Here are some numbered points:
[-15  74  -3   9 -23  17 -10  -1 -18  16  34  -1  -8  13 -14  -4] 0
[ -9   4  29   2 -11   0  -5   5   3   1  20 -13  23  29 -16  30] 1
[102  -8   1  -8  -9  -9   5   6 -10 -11 -20  25  24 -16  19  11] 2
[-10   2 -10  -4 -27  37  -9  -4  -9  14   2  -3  -6  27  -6  -8] 3
[ -7 -30 -35 -30   9 -32 -13 -19 -17  -1 -28 -14  -9 -41  32  -9] 4
[ -5 110  -2  -9 -25  12 -15 -14 -27  10  12  -5   1 -11 -12   1] 5
[-12  52 -14 -20 -26  18 -14 -27 -25   3  16  -6   7   3 -15  15] 6
[-12  -4   9 -12  12  31   4 -13  13   7   6 -11   1  10  -7   5] 7
[ -9   0 -10  -4 -26  32  -3  -4  -9  10  -1  -1  -6  24  -7  -7] 8
[-12 -18  14   5  68  -7  16   3  28  21  13   6 -15 -17   8 -19] 9
[ -1 -37 -41 -32  -5 -39 -27 -24 -22 -14 -38  -9 -17 -40 127 -20] 10
[19 11 91 29 40 15 14 20 39 19 13 10  8 27  6  4] 11
New points follow, each followed by the numbers of its three nearest points above by angle, nearest first.
[ 30   6  -2 -13  -2  -8  -2  -1  -6  -8 -16   5  18 -11   8  12] ~ 2 10 4
[-10   8  35   5 -10   4  -4   8   5   6  26 -15  27  36 -16  35] ~ 1 11 7
[ -5  97  -6 -11 -25   7 -15 -15 -27   5   7  -5   0 -13 -13  -1] ~ 5 6 0
[  4 -26  -4 -12 -15  -7   3 -15 -14 -22 -21 -10  15  -7 -14  11] ~ 4 2 10
[  6 -24  -9   8 -19 -21  56   1  -5 -30 -25  18  -4  -4 -20  -5] ~ 2 4 10
[-13 -33 -39 -31  11 -34 -16 -20 -17   0 -29 -18 -12 -43  34 -11] ~ 4 10 9
[ -3 -24  27   1 104 -12  13  -1  38   8  -7   5  -2 -23  18  -8] ~ 9 11 7
[-13  56 -16 -20 -27  14 -15 -27 -27   2  16  -7   7  -1 -16  15] ~ 6 5 0
[  3   8  16  -6  -3  59   7 -11   3  13   7   7  11  23  -8  12] ~ 7 3 8
[ -2 -26  11  24  29 -23  25  37  16  -2   1  -9  -4 -24  -1  -6] ~ 9 11 4
[ 58  -2   2 -14 -12  -7  18  -6 -14 -12 -19  25  29 -18  10  21] ~ 2 10 4
[-19 -30 -26 -32  11 -40 -11 -31 -26 -35 -38  -6 -21 -36   0 -22] ~ 4 10 9
